In the rows, 128 means zero.
A single turn carries every row of the set below to another of its rows. Some are shown first; where does it send the rows asked next?
Migiz: [126 127 103 134  84 100 140 120 151 144 107 119 129 125  98]
Laloz: [102 103 141 152 124 114 118 125 138 104 107 129 152 110 132]
pob: [117 124 135 163 103  94 172 145 147 154 127  96 146 110  96]
zuno: [ 88 124 129 115 118 125 144 157 160 139 123 101 133 114  99]
Duzo: [134 132 132 109 126  75 146 110 156 108 115 133 127 118  97]
Lat: [129 137 144 152 111  61 134 123 155 148 123 121 131 129  82]
ninem: [117 141 126 130 113  93 164 141 142 124 112  87 119 148  84]
laro: [126  84 133 129 115 114 123 125 148 124 125 112 150 136  69]
silop: [132 110 124 129 141  65 111 112 139 141 129  95 144 119 104]
neta: [ 93 122 132 105 121  84 126 128 137 122 155  95 145 133 108]
mav: [103 139 137 161 105 110 161 124 168 140 126 110 126 121 121]
Sug: [126 114 115 123 132  94 168 135 123 115 127 133 160 102 110]
gis: [111 135 129 125 119 123 118 116 129 160 121  90 142 111  99]
noko: [111 148 142 183 113  86 141 152 144 130 121 107 140 119 104]
boka: [136 104 124 138 123  79  96 128 126 135 117 102 159 136  98]
fadef: [138 126 125 114 131  99 156 115 154 109 107 133 168 129 119]
gufef: [135 121 150 151 144 112 128 155 134 129 130 115 155 160 108]
nura: [112 136 152 144 117  86 142 109 145 155  95 132 155 110  96]
Veba: [130  90 147 162 120 100 138 159 160 117 115 116 162 143 113]
Fak: [117 103 159 129 122  94 132 148 129 138 119  99 107 114 134]
maza: [137 118 139 123  91  76 134 117 152 135 124 113 159  88 111]
latut: [118 118 133 163 119  92 170 146 154 129 158 102 151 121 113]
varit: [111 144 142 140 116  70 128 129 158 125 106 146 144 145 106]
Gen: [100 121 147 120 115 130 131 158 156 116 114  89 134 124 124]
Bovuv: [137 130 132 122 137  72 151 125 122 117 125 130 164 114  86]
binom: [107 106 163 144 131 113 133 156 135 118 121 122 179 125 108]
foli: [ 94  81 146 133 119  86 137 127 132 134 104  99 134 144 103]
Sud: [122 119 122 117 118 107 185 133 147 114 118 108 141  99 112]
tudug: [138 108 144 150 137 105 125 148 141 105  87 127 131 122 119]
gek: [149 108 145 125 119 123 116 147 144 128 140 111 123 105  99]
zulo: [147 109 156 161 135 108 121 145 164 116 103 117 142 140 108]
raf: [112 115 140 137 113 113 124 149 132 164  93  95 153 138 113]
revak: [124 111 131 120 124  95 105 136 151  87 138  96 140 122 110]
Geme: [112 144 156 166 124  92 143 119 172 144 122 115 126 135  99]
Fiso: [121 138 138 126 136  92 139 107 140 128  91 146 136 116  95]
godit: [137 128 125 156 128 114 168 137 142 114 124  93 165 104 118]
vor: [107 128 128 121 119  83 108 128 112 144 137 101 144 106 103]
fab: [121  90 135 151 122  98 141 163 137 105  99 128 152 126 124]
neku: [120 118 129 128 121  98 128 141 145 185 116 104 148 125 107]
gaka: [131 118 128 160 137 113 114 123 138 116 116 122 128 147 132]
loz: [101 116 124 118 138  91 127 128 153  95 135  90 128 107  96]
Zub: [128 132 117 139 125  95 170 139 145 103 156 108 134 126 111]
zuz: [ 98 128 133 110 121 123 134 117 155 139 139  83 141 137 105]
runi: [127 132 162 118 120  70 157 139 145 115 127  82 148 111  97]

fadef goes to varit
gaka goes to gufef
silop goes to neku
Now find these:
boka goes to raf
Fiso goes to Geme
mav goes to Zub
zuz goes to neta
Fak goes to gek
tudug goes to zulo
runi goes to maza
Lat goes to pob

